[[130 106 130]
 [109 136 145]
 [158 110 119]
 [129 149 151]]
->
[[109 136 145]
 [158 110 119]]

[[137 126 124 132 119]
 [102 136 135 119 143]
 [102 126 128 119 124]]
->
[[102 136 135]
 [102 126 128]]

[[124 124 153 122]
 [151 151 136 134]
 [131 131 140 135]]
->
[[151 151 136]
 [131 131 140]]

[[106 129 126 119 129]
 [119 127 136 115 144]
 [120 133 143 112 134]
 [141 123 116 143 126]
 [150 129 133 135 123]]
->
[[119 127 136]
 [120 133 143]]

[[112 115  99 121]
 [131 136 128 148]
 [141 137 151 148]]
->
[[131 136 128]
 [141 137 151]]

[[110 113 121 134]
 [121 128 129 133]
 [147 151 148 105]
 [112 151 131 112]
 [117 134 117 126]]
->
[[121 128 129]
 [147 151 148]]
---
[[112 123 132 122 124 128 127]
 [115 116 151 147 139 137 139]
 [135 118 128 142 150 125 126]
 [123 141 142 130 116 130 131]
 [143 127 131 144 142 137 137]
 [136 140 125 125 124 122 123]
 [120 119 130 129 134 125 125]
 [119 141 136 119 107 133 132]
 [135 132 125 127 125 136 134]
 [112 112 147 140 133 145 144]]
->
[[112 135 119 120 136 143 123 135 115 112]
 [112 132 141 119 140 127 141 118 116 123]
 [147 125 136 130 125 131 142 128 151 132]
 [140 127 119 129 125 144 130 142 147 122]
 [133 125 107 134 124 142 116 150 139 124]
 [145 136 133 125 122 137 130 125 137 128]
 [144 134 132 125 123 137 131 126 139 127]]

[[144 122 124 138 126 115 124 128 106 126 119 118 124]
 [140 129 127 133 135 129 133 129 116 115 120 127 137]
 [148 120 124 138 129 118 123 128 109 134 130 116 135]]
->
[[148 140 144]
 [120 129 122]
 [124 127 124]
 [138 133 138]
 [129 135 126]
 [118 129 115]
 [123 133 124]
 [128 129 128]
 [109 116 106]
 [134 115 126]
 [130 120 119]
 [116 127 118]
 [135 137 124]]

[[112 133 131 119 139 128 125 105 120]
 [120 119 127 125 137 149 130 131 157]
 [138 112 106 120 139 124 120 128 131]
 [146 149 117 125 125 122 125 146 128]
 [102 124 124 108 130 124 127 132 126]]
->
[[102 146 138 120 112]
 [124 149 112 119 133]
 [124 117 106 127 131]
 [108 125 120 125 119]
 [130 125 139 137 139]
 [124 122 124 149 128]
 [127 125 120 130 125]
 [132 146 128 131 105]
 [126 128 131 157 120]]

[[135  99]
 [125 103]
 [156 125]
 [143 123]
 [127 128]
 [120 115]
 [131 121]]
->
[[131 120 127 143 156 125 135]
 [121 115 128 123 125 103  99]]

[[130 120 136 122 130 140 137 127 122 131 129 131]
 [131 103 138 124 125 130 120 132 129 131 134 135]
 [130 109 127 127 127 136 121 128 135 139 134 123]
 [127 122 118 140 127 123 130 129 127 118 127 126]
 [137 130 125 141 121 129 129 134 139 118 134 133]]
->
[[137 127 130 131 130]
 [130 122 109 103 120]
 [125 118 127 138 136]
 [141 140 127 124 122]
 [121 127 127 125 130]
 [129 123 136 130 140]
 [129 130 121 120 137]
 [134 129 128 132 127]
 [139 127 135 129 122]
 [118 118 139 131 131]
 [134 127 134 134 129]
 [133 126 123 135 131]]

[[139 121 146 126 127 143 112 122 124 121]
 [107 143 127 142 128 141 135 132 112 147]
 [139 123 143 125 117 125 107 120 139 119]
 [113 135 134 137 128 143 130 124 109 143]
 [110 136 128 136 138 141 142 119 109 138]
 [140 122 140 135 123 123 117 117 136 111]
 [142 113 136 114 132 126 119 122 142 112]]
->
[[142 140 110 113 139 107 139]
 [113 122 136 135 123 143 121]
 [136 140 128 134 143 127 146]
 [114 135 136 137 125 142 126]
 [132 123 138 128 117 128 127]
 [126 123 141 143 125 141 143]
 [119 117 142 130 107 135 112]
 [122 117 119 124 120 132 122]
 [142 136 109 109 139 112 124]
 [112 111 138 143 119 147 121]]
---
[[135 143 113 131 121 140]
 [132 144 113 130 121 138]
 [128 143 116 134 114 116]
 [116 139 111 131 109 114]
 [115 135 110 125 121 123]
 [119 132 113 126 131 132]
 [109 127 106 121 122 116]]
->
[[109 119 115 116 128 132 135]
 [127 132 135 139 143 144 143]
 [106 113 110 111 116 113 113]
 [121 126 125 131 134 130 131]
 [122 131 121 109 114 121 121]
 [116 132 123 114 116 138 140]]

[[129 129 108 150 119 132 127 138 111 113 126 120 122 138 121 122]
 [141 126 123 139 144 111 131 137 127 144 128 145 125 134 131 124]
 [137 138 128 136 119 132 127 146 108 115 127 124 134 121 110 140]
 [122 121 121 125 148 124 133 128 110 138 116 125 125 137 142 123]
 [116 116 136 134 137 135 124 135 115 124 119 129 138 142 125 130]]
->
[[116 122 137 141 129]
 [116 121 138 126 129]
 [136 121 128 123 108]
 [134 125 136 139 150]
 [137 148 119 144 119]
 [135 124 132 111 132]
 [124 133 127 131 127]
 [135 128 146 137 138]
 [115 110 108 127 111]
 [124 138 115 144 113]
 [119 116 127 128 126]
 [129 125 124 145 120]
 [138 125 134 125 122]
 [142 137 121 134 138]
 [125 142 110 131 121]
 [130 123 140 124 122]]

[[134 125 144 107 149 104 115 145 128]
 [132 139 133 145 132 137 123 133 118]
 [141 123 145 115 148 113 118 146 125]
 [129 152 124 141 124 122 122 124 132]
 [144 119 149 113 151 112 118 149 124]
 [144 120 150 109 154 107 115 151 124]
 [119 137 122 140 120 141 135 122 128]
 [153 122 150 141 148 136 121 149 111]
 [129 119 131 108 132 116 136 131 143]]
->
[[129 153 119 144 144 129 141 132 134]
 [119 122 137 120 119 152 123 139 125]
 [131 150 122 150 149 124 145 133 144]
 [108 141 140 109 113 141 115 145 107]
 [132 148 120 154 151 124 148 132 149]
 [116 136 141 107 112 122 113 137 104]
 [136 121 135 115 118 122 118 123 115]
 [131 149 122 151 149 124 146 133 145]
 [143 111 128 124 124 132 125 118 128]]

[[143 118 144 125 120 137 145 138 144 146 123 122]
 [108 137 125 126 124 122 119 125 110 120 152 118]
 [142 137 130 143 146 132 132 130 139 128 120 147]
 [120 138 105 140 144 102 123 101 121 124 106 143]]
->
[[120 142 108 143]
 [138 137 137 118]
 [105 130 125 144]
 [140 143 126 125]
 [144 146 124 120]
 [102 132 122 137]
 [123 132 119 145]
 [101 130 125 138]
 [121 139 110 144]
 [124 128 120 146]
 [106 120 152 123]
 [143 147 118 122]]

[[134 120 110 133 146 116 151 119]
 [117 130 139 122 120 137 112 141]
 [135 129 121 122 134 116 147 120]
 [119 130 140 117 121 131 120 141]
 [139 136 139 124 112 121 130 119]
 [140 139 130 123 116 122 132 115]]
->
[[140 139 119 135 117 134]
 [139 136 130 129 130 120]
 [130 139 140 121 139 110]
 [123 124 117 122 122 133]
 [116 112 121 134 120 146]
 [122 121 131 116 137 116]
 [132 130 120 147 112 151]
 [115 119 141 120 141 119]]

[[126 136 119]
 [121 104 131]
 [124 131 125]
 [128 132 117]
 [128 129 118]
 [123 121 140]
 [128 116 123]]
->
[[128 123 128 128 124 121 126]
 [116 121 129 132 131 104 136]
 [123 140 118 117 125 131 119]]
